Named turns come first, each shown by rows before and after it. Which turns, in which order, take the first row of each pair that follows to the second? Write the first one first, as in the answered first pair.
K_163 (before -> after):
0.46, -0.15, 0.85, -3.25, -5.33, -2.13, -0.06, -1.40, -0.29, 0.08, 0.40, -1.29, -1.25  ->  0.26, -0.26, 0.16, -1.64, -5.66, -0.99, 0.41, -0.86, 1.19, 0.89, 0.74, -1.40, -2.02
1.03, -2.67, 0.39, 4.55, -2.42, 0.05, -1.14, -1.44, 1.32, 3.08, 1.09, 2.50, 1.89  ->  -0.42, -3.49, 0.74, 4.85, -1.66, -1.17, -1.33, -0.52, 1.92, 2.17, 0.21, 2.72, 2.35
0.72, 2.14, -0.84, 0.45, 4.54, 2.83, 2.41, 3.01, 2.14, -1.33, 2.06, -0.52, 1.46  ->  -0.17, 1.46, -0.10, -0.12, 5.35, 1.66, 2.06, 3.40, 1.73, -2.27, 0.82, -0.60, 2.05
K_244 (before -> after):
-0.54, -0.62, 1.23, 1.20, 0.90, -2.10, -0.49, -1.09, -1.75, -0.67, -0.75, 0.75, 2.77  ->  -0.48, -0.45, 1.00, 1.02, 0.83, -1.92, -0.43, -1.07, -1.41, -0.77, -0.42, 0.72, 2.87
4.35, 4.08, -2.69, -3.30, 0.44, 1.67, -0.34, -2.59, -2.06, 2.02, -0.02, -0.76, -3.84  ->  2.27, 4.70, -3.17, -1.81, 2.47, 1.20, -0.45, -1.66, -1.20, 2.21, -2.64, -1.33, -4.31
1.64, 1.09, -0.98, 2.05, 5.29, -0.06, 1.36, 1.94, -1.26, 0.73, 1.21, 0.12, 3.42  ->  1.45, 0.17, -0.76, 1.33, 4.80, 0.11, 1.22, 2.22, -1.23, 0.23, 2.20, 0.23, 3.90
K_727 (before -> after):
2.16, 1.21, -0.73, 0.20, 0.80, 0.43, 0.44, -1.38, 0.45, 1.80, -1.61, 0.01, -2.85  ->  2.37, 1.41, -0.64, -1.31, 1.82, 1.35, 1.78, 0.65, 0.93, -0.78, 2.16, -0.23, -0.96
-2.66, -4.35, 2.05, 0.49, -1.58, -1.08, 0.44, 2.57, 1.31, -2.44, 2.52, -0.24, 2.26  ->  -0.29, -2.59, 2.34, 2.52, -1.59, -2.75, -2.57, -2.85, -1.56, 2.56, -3.06, 0.95, 0.21
-0.52, -0.99, -0.06, -0.15, -1.41, -1.72, -1.61, -1.41, -1.47, 0.38, -3.60, -2.33, -0.80  ->  1.01, 0.09, -0.09, -2.13, 1.01, -1.14, -0.49, -0.31, -2.38, -1.84, 0.70, -2.40, 2.33
Pairs:
(2 to 3 turns a pair)
2.19, -1.70, 0.92, 1.18, -1.50, 1.48, -0.42, -1.72, -0.24, -0.34, 4.60, 0.99, 0.45  ->  1.07, -2.60, 0.99, 0.99, -2.32, 1.81, -0.32, -0.79, 0.61, -0.63, 4.97, 0.94, -0.13 | K_727, K_727, K_727
-0.17, 1.04, -1.18, -2.01, 0.64, 1.72, 2.74, 2.30, 3.29, -1.92, 2.69, -1.76, -0.39  ->  4.22, 3.10, -1.09, -2.31, 0.17, 0.95, 1.09, -2.54, -0.31, 1.18, 2.08, -0.60, -0.50 | K_244, K_727, K_727
-1.36, 2.68, -2.44, -1.74, 4.38, 0.49, 3.07, 3.95, 4.22, 0.70, 4.12, -1.13, -0.81  ->  1.13, 4.91, -2.55, -0.50, 5.91, -0.10, 2.00, 0.81, 1.88, 3.45, 1.98, -0.26, -0.94 | K_727, K_727, K_163
-2.85, -2.43, -1.32, 3.20, -1.84, 1.28, 0.98, 2.30, 3.33, -0.09, 0.40, -0.57, -1.22  ->  -3.09, -3.89, 0.27, 1.90, -3.34, 0.35, 0.49, 2.17, 2.25, -1.40, 1.15, -0.26, 0.22 | K_244, K_244, K_163
-1.30, 2.31, -1.39, -0.50, 4.30, 0.69, -0.14, 1.85, 0.37, -2.63, 0.70, -1.69, 1.04  ->  0.08, 3.69, -1.39, 0.08, 4.45, -0.26, -1.16, -0.83, -1.42, -1.02, -1.67, -0.97, 0.89 | K_727, K_727
-2.94, -2.01, -0.57, 2.32, -1.79, 0.28, 0.81, 2.18, 3.05, -0.88, -0.29, -0.13, -0.65  ->  1.78, 0.49, 0.36, 1.55, -1.25, -0.86, -1.64, -3.41, -1.36, 2.46, -1.31, 1.28, -0.23 | K_244, K_727
-0.74, -0.62, 0.17, 0.51, -0.81, -2.17, -1.95, -1.63, -0.80, 1.20, -4.27, 0.36, -1.90  ->  0.60, -0.16, -0.66, 0.93, -1.92, -0.08, -1.12, -2.23, 0.37, 2.70, -3.08, 0.68, -2.65 | K_163, K_163, K_163
2.97, 2.12, -0.86, -0.63, -1.40, 3.17, -2.74, -1.84, -2.48, 2.63, -0.95, -0.48, -1.87  ->  2.81, 2.81, -1.18, 0.06, 1.23, 4.67, -0.80, 0.49, -1.22, 1.19, 2.78, -0.90, 0.17 | K_163, K_727
-3.04, -0.81, -0.66, 1.02, -0.49, 0.22, -0.21, -0.23, 1.80, 1.46, -5.15, -1.98, -2.38  ->  -1.64, 0.35, -1.99, 0.02, -0.42, 3.50, 3.00, 2.17, 3.51, -0.77, 2.06, -2.44, 0.19 | K_727, K_163, K_727
-1.58, -1.13, 1.08, 1.59, 4.41, -1.28, 0.61, 3.00, 0.54, -3.49, 3.03, 0.80, 4.18  ->  -2.11, -2.07, 2.43, 1.34, 1.21, -4.45, -2.69, -1.03, -1.90, 0.05, -4.61, 1.64, 1.07 | K_727, K_163
-2.56, -0.43, 0.15, 3.95, 1.88, -1.39, -2.17, 0.97, 1.97, 0.88, -3.55, 1.13, -0.88  ->  -3.14, -0.89, 0.59, 2.63, 2.61, -0.62, -0.77, 3.65, 2.67, -1.95, 0.49, 0.32, 1.48 | K_727, K_727
-0.05, 1.92, 0.04, -1.07, 4.76, 0.30, 0.62, 2.34, 0.32, -3.01, 2.55, -0.95, 1.28  ->  -0.24, 0.56, 1.61, -3.07, 1.13, -2.84, -2.34, -1.20, -2.85, -1.25, -3.02, -0.33, -0.75 | K_727, K_163, K_163
2.49, 0.90, -1.53, 0.58, -2.87, 1.17, -0.49, 0.44, 1.13, 0.71, 1.59, 0.61, -1.75  ->  1.53, 1.74, -0.13, 1.88, 1.65, -2.17, -2.29, -0.46, -1.55, 0.96, -1.94, 0.83, 0.43 | K_163, K_163, K_727
2.52, 1.79, -0.61, -4.00, 1.23, -0.98, 0.51, 2.81, -0.40, -1.33, 0.99, 0.16, -0.98  ->  3.40, 2.72, -1.68, -1.79, 0.04, -0.29, -0.03, 0.62, 0.28, 1.74, -0.79, 0.53, -3.41 | K_727, K_727, K_163
-0.83, 1.13, 0.89, -1.17, 3.23, -0.48, 0.49, 1.19, 0.27, -3.26, 0.75, -0.95, 1.12  ->  1.57, 1.76, 1.02, -1.11, 1.55, -1.01, -1.27, -2.75, -1.46, -0.08, -2.51, -0.22, -0.81 | K_163, K_727, K_727
1.39, 1.16, -0.08, -4.34, 0.58, 0.47, -1.02, -0.37, -2.02, -1.94, 1.55, -0.17, 2.07  ->  1.72, 1.28, -1.21, -1.58, -1.80, 1.77, -1.95, -2.60, -0.49, 2.55, -1.75, 0.15, -2.01 | K_727, K_727, K_163
-0.96, -1.56, -0.01, 1.86, 4.04, -1.84, -0.20, 1.87, -0.35, 0.57, -1.59, -1.08, 5.83  ->  1.46, -1.20, 0.77, -1.48, 2.27, -1.49, -0.31, 0.19, -2.29, -0.40, 1.71, -0.87, 6.62 | K_244, K_163
-1.60, -1.50, -1.65, 4.50, -0.89, 2.09, 0.55, 1.72, 4.95, 2.60, -0.55, -1.28, -2.10  ->  0.73, 0.91, 0.74, 2.31, 5.17, -2.42, -2.15, -2.03, -2.09, 1.86, -2.70, -0.48, 2.49 | K_163, K_727
1.82, 0.95, -1.56, -2.60, -1.34, 4.13, 2.32, 1.03, 0.89, -0.34, 2.90, -1.65, -2.58  ->  0.41, 1.52, -1.79, -0.29, -1.66, 2.96, 0.81, -0.08, 1.41, 2.25, -2.26, -1.56, -5.17 | K_727, K_244
0.65, 3.96, -2.15, -3.66, 4.97, 1.40, -0.17, 2.89, 0.53, -1.53, 1.51, -2.59, -0.22  ->  -0.17, 3.10, -0.56, -3.65, 4.79, -1.80, -2.18, 0.93, -1.68, -0.63, -3.50, -2.42, -0.71 | K_727, K_163, K_727
-1.00, 1.43, -0.77, 1.52, -3.20, 1.74, -0.12, 1.81, 0.09, 0.74, 1.02, 0.07, -2.64  ->  -0.27, 3.08, -0.86, 0.91, 0.80, 1.81, 0.13, 2.49, -1.37, -0.63, 2.91, -0.31, -0.51 | K_727, K_244, K_727
-1.79, -2.11, 0.36, -0.61, -3.42, -1.17, 0.14, 0.60, 1.57, -0.37, -1.21, -0.04, -1.09  ->  0.94, 0.54, 0.71, -1.84, -0.08, -2.37, -1.29, -2.06, -2.42, 0.57, -1.77, 0.62, 0.39 | K_163, K_727, K_244
1.34, 0.97, -1.57, -1.62, -2.03, 1.28, -0.75, -4.51, -1.36, 1.43, 1.47, 1.54, -1.50  ->  1.12, 2.03, -1.90, 1.03, 2.69, 0.67, -0.19, -4.04, -1.69, 2.39, 0.29, 1.38, 0.48 | K_163, K_163, K_727
3.79, 2.10, 0.61, 0.12, 0.03, 2.27, 0.12, 0.42, -0.75, 1.10, 3.31, 1.00, 2.09  ->  -2.46, -1.53, 2.58, -0.50, -0.34, -1.93, -0.76, 2.96, -0.02, -2.42, -1.40, 0.45, 1.87 | K_727, K_163, K_163
-0.68, 1.25, -0.61, 1.49, -2.36, -1.89, 0.24, 1.83, 1.69, 0.18, -2.61, -0.18, -1.13  ->  1.06, 1.96, 0.60, -1.96, -1.12, -3.13, 0.02, 1.31, -0.82, -2.44, -0.17, 0.17, 1.74 | K_163, K_163, K_727
-2.87, -2.48, 2.00, 3.33, 0.54, -1.23, 0.65, 0.92, 1.86, -1.79, 1.13, -0.19, 1.42  ->  -2.35, -3.08, 2.56, 0.53, -2.71, -1.44, 0.10, -0.20, 1.16, -2.33, 1.27, -0.09, 0.16 | K_163, K_163, K_727
2.81, 1.00, 1.47, -1.76, 3.17, -1.11, -0.22, -2.19, -0.92, -1.22, 1.05, 0.09, 1.80  ->  1.62, 0.18, -0.32, 1.70, 0.39, 2.23, 1.64, -0.37, 3.89, 1.10, 1.21, -0.44, -1.61 | K_163, K_163, K_727
4.06, 1.96, 0.13, -2.33, -0.55, 0.01, 1.39, -0.32, -1.64, 1.11, 2.58, -0.54, 0.01  ->  2.15, 1.29, -1.16, 0.80, -2.06, 1.31, 1.96, 0.90, 1.78, 2.77, 1.09, -0.65, -2.36 | K_163, K_727
